Each path below is one point turned by a fixed rotation once a step. After each direction that follows a path, write how fast that rotation turns it, in degrees each step (0 if it stays still).
Each turn is a multiple of 5 degrees from 10 to 175, or 0.
Path 1:
[-40   1 -36 -11  19 -17  11  23 -61 -11 -22   0 -38   2 -32 -36 -27  -7
 -17  18 -25  -3  -5 -22  25 -13   2   8 -13 -11   1   0   3   2 -16]
[-18 -20 -20 -15  -1 -31   7  20 -58  -9 -28   0 -24 -10 -24 -19 -31   1
  16   3  -7 -14  13 -27  33 -13 -10  10   1  19  17   2  -2 -51 -19]
[-48 -29 -23 -22   8 -26  23  29 -52 -22  -1 -22 -13 -10 -22 -28 -33   2
  -6  29 -16   7   7 -20  25 -10 -15   7 -29   0  -2  13  11 -10   4]
[-39  10 -28 -23  11 -22   3  -6 -55 -12 -32  13 -28   1 -31 -13 -36  -6
 -12  20 -14 -19  -1 -20  21 -17  -6   6 -20   3  11   9  14 -35 -31]
[-38  -9 -26 -21 -13 -28  15  20 -62  -6   3 -16 -31  -8 -30 -21 -38   4
   4   0 -14  11  10 -13  31 -23 -12   5   2  22   3   9 -13 -35   7]
[-48 -14 -31 -34 -15 -19  23   3 -45 -20 -21   0 -12  -8 -20  -7 -27   3
   8  25 -12 -11  10 -32  27  -7  -5  18 -30  -9 -10  20  28 -24  -7]
[-43  17 -18 -23   5 -29  -1  -9 -49   0   1 -15 -19  -6 -34 -18 -39   8
 -27  23 -12  -5   1 -17  32 -16 -11 -17 -17  15   4   2   9 -44 -12]
[-45   9 -39 -25 -29 -15  19  11 -57  -4 -11   4 -39   0 -29 -23 -26   7
   6  -3 -22   2   0 -28  34 -18   8  15  -1  -4 -15   5   3 -14   3]
[-31 -12 -14 -31 -20 -31   8   0 -40  -6 -13 -13  -4 -20 -19 -16 -24  21
   4  22  -7 -13  17 -38  48  -4  -3   0 -15   7  -3   4  22 -55  -9]
[-50   9 -29 -19   1 -22   7   8 -48  -2   4 -18 -28  -7 -29 -38 -24  15
 -29  29 -23   4  -6 -27  38  -9   6  -7 -19 -10 -13  -4  12  -5  -3]
[-20   8 -29 -17 -17 -21   0   6 -50   2 -31   9 -35  -7 -26 -27 -19  11
   4   2 -15 -18   2 -38  45 -10  11  11   6   2   0  -8   6 -41 -25]
[-32 -27 -17 -16 -11 -31  14  31 -46  -4   4 -30 -13 -20 -22 -40 -21  22
  -1  21 -13   4  12 -36  47  -4  -4  -1  -6   4  -5  -3   5 -25   7]
[-34  -3 -28 -18  13 -20   6   8 -45 -11 -31   3 -21  -6 -24 -35 -19   6
 -17  33 -19 -20  -5 -40  36   0   6   8 -24 -19   0  -5  25 -12 -28]
Directions:
[  3   0   5   0  -2  -6  -2   9   8  -2  -7   1   3   6  -7  -7 -14  -2
  -2  -3  -2  -8   8  12  -6  -4  13  -6   3   1  -8  -2  13  -1   7]  0
[ -7  -1   4  -2  12  -1  -1  -6   6  -4   3  -5  10  -2   2   1  -1   1
 -13  17   0  -3  -2  -1  -2   5  -3  -6 -15  -7  -1   2  12   4  -4]  115
[ -3  -8  -1   0  11  -1   4   4  -7  -8  -3   4   0   4  -2   8  -9 -13
   4   0   2   2   2  11 -13  -6 -11   5  -6   7   9  10  -4   0  -1]  25
[  8   2   5  -2   1  -3  -6 -10   2   1 -12   8   5  -2   2   8   0   0
   4   0   6 -13   3  -4   2   2  -1  -1   0   5   8  -1   5 -20 -13]  155
Path 2:
[  5   5  15  23   6  -2  11   9 -10 -17 -17   7  23 -16  17  26  -9 -27
  -1  49  -3 -15   4  24 -10 -38 -14 -30  14   3  15 -23   3 -34  52]
[-15 -16  21   1   3  -3  27   6 -20 -17  -9   0  22  -4   1  32 -20 -42
 -54  45 -12 -11   0  13 -20 -28 -25 -19   6   0  11 -11 -27   6  26]
[ 11   3  15  17   4   9  14  23  -9 -22 -20   6  28  -5  10  35  -1 -38
  -8  45  -1 -14 -10  24  -7 -31  -4 -16  21  -9   8 -11  -4 -45  47]
[ -4 -15  23   5   1 -13  25   1 -13 -14   7   2  13 -13   9  24 -26 -35
 -31  47  -3 -14  14  21 -22 -36 -34 -29   4  -5  11 -23 -18   6  38]
[  4  -2  10   8  -6   7  19  25 -17 -17 -18   6  29   4   0  40  -1 -49
 -30  41  -4 -16 -12  24  -2 -25   2  -6  27 -17   3   3 -15 -29  34]
[ 12  -3  23   7  -4  -8  19   1  -1 -12   7  -1  15 -16  20  22 -25 -31
  -7  48   0 -11  11  21 -22 -36 -32 -29  11 -14   9 -23  -8 -16  51]
[ -6 -15  12   2  -9  -7  26  21 -25 -10 -10   0  20  11  -1  36  -7 -56
 -41  41  -3 -17  -2  28   0 -27 -11  -7  28 -17   3  -5 -21  -5  23]
[ 14   7  20   6  -9   3  13  11   2  -7  -2  -8  24 -15  22  27 -23 -33
  -1  47  -6 -15   1  20  -9 -28 -22 -22  20 -24   3 -14  -3 -40  49]
[ -9 -23  18  -1  -7 -10  30   8 -25  -2  -5 -11   7   8   2  26 -15 -50
 -38  45   4 -13   9  29  -9 -27 -27 -12  24 -10   4 -24 -12   6  25]
[  5  11  14  12 -17   2   9  21  -6  -3 -13  -8  28  -7  19  33 -20 -38
 -16  47 -14 -19  -5  23  10 -23 -10 -24  27 -25  -3   1  -2 -44  36]
[ -9 -17  22  -4   0   0  28   1  -9  -1  -6 -24   6  -1  12  22 -23 -32
 -23  50   3  -8   9  23 -19 -26 -40 -17  23 -13   6 -37  -7  -3  33]
[ -7   1  10  16 -14  -2   6  26 -26   0 -22  -9  23   3  11  32 -10 -46
 -29  49 -15 -22   0  24  18 -26  -4 -24  31 -13   2  -2   1 -26  21]
[-10  -5  25  -1   1  13  20  -2   1  -4 -13 -27  15 -13  23  23 -31 -21
 -21  50  -8  -6  -1  18 -20 -21 -37 -23  17 -13   4 -28  -2 -22  42]
Directions:
[ -2   0   7   3  -2  -5   3 -15   5   4   0   2   5  -9  10  -5 -15  13
   2  -5   2  -4   0   5 -13  -2  -6   5   2   5  -1 -12  -3   4   3]  155
[-11  -2  -4   2  -8 -10  -3   1  -6   4   2   7   5  -3   5   2  -7  -2
 -18  -6  -9  -8   2   2   9   0   5  -4  -4   2  -1  10  -8   7  -9]  145
Path 3:
[-13  -2 -44  36  42 -13   9 -19 -29 -19  -5   4  -3  -8  33  16   9   3
   7   1 -14   6   1  37 -21  -4   6 -14   9  18  58  41   3  -1  -9]
[-28   2 -26  35  47  -9  17 -27 -29 -23   0   8  -1   0   9  23  -2   2
 -11   7  -2  15 -15  38 -31   2  27   4  11  10  46  50  14  -4  -4]
[-23  12 -30  38  51  -6  10 -17 -37 -25  -3  -9  10   2  17   7   9 -13
  -3   2 -14  22  10  48 -30 -10  22  -6  16   6  35  34  -3   5   0]
[-19  11 -16  36  48 -16  20 -21 -16 -18  -2   4  -2  -6  12  18   9 -14
   3  23 -22  25  15  31 -18  -8  30   1   8  -5  53  49  11  13   4]
[-19  15 -28  34  52 -24  13 -11 -18 -15   1   2  11 -12  32  19   8  11
  13  13 -28  20  15  34 -29  -9  17   0  -1  19  46  35   2   7  -8]
[-14  -6 -39  33  41 -14  15 -23 -22 -18  -5  11  -9 -12  25  20   7  -1
   6   6 -12   6  -2  32 -18   1   7 -12   9  12  65  50   9   1  -6]
[-29   6 -32  32  52  -9  14 -22 -30 -22   3   3   8  -2  15  22  -3  10
  -7   3  -6  16 -12  40 -36  -1  22   3   8  17  40  44   8  -8  -9]
[-19   7 -34  42  46  -1  11 -23 -37 -27  -6  -5   4   1  14   7  11 -19
  -7   5 -11  19   7  45 -23  -9  19 -11  21   1  44  39  -2   8   2]
[-25  14 -11  34  51 -18  17 -19 -18 -17   2   3   5  -2  11  19   5  -6
  -3  24 -20  30  12  34 -26  -8  33   9   5  -1  46  46  10  11   2]
[-15  13 -33  36  50 -19  12 -12 -23 -16  -3  -1   7 -10  36  14  13   5
  14  12 -29  19  23  35 -22 -12  12  -8   3  15  52  35  -3  10  -5]
[-17  -1 -29  31  43 -20  19 -23 -19 -15  -4  15  -8 -11  22  23   2   4
   6  12 -14   9  -6  28 -23  -2  15  -4   3  13  62  52  16   1  -7]
[-27   7 -39  34  50 -12  10 -18 -34 -22  -1  -2  10  -1  23  20   0  10
  -2  -1  -6  16  -9  45 -36  -2  16  -3   8  22  37  36   1  -7  -9]
[-21   2 -29  40  47  -1  14 -26 -34 -26  -4   3  -3   1   7  11   8 -18
  -9   6  -8  17   0  42 -20  -3  24  -8  19  -3  49  46   4   6   3]
Directions:
[  0 -10 -11  -2  -3   0  -1  -3  -2   0   0   5  -4  -2   4   5  -6  11
  -1  -9   9 -11 -16   0  -3   6  -9  -4  -1  10   4   3   3 -11  -7]  70
[ -4   8  -3  -1   6  -3  -4   6  -4   0   3  -8  14   1   8  -1  -1  13
   2  -4  -3   3   3   5 -11  -3   0   3  -4  11 -14 -11  -7  -3  -5]  155
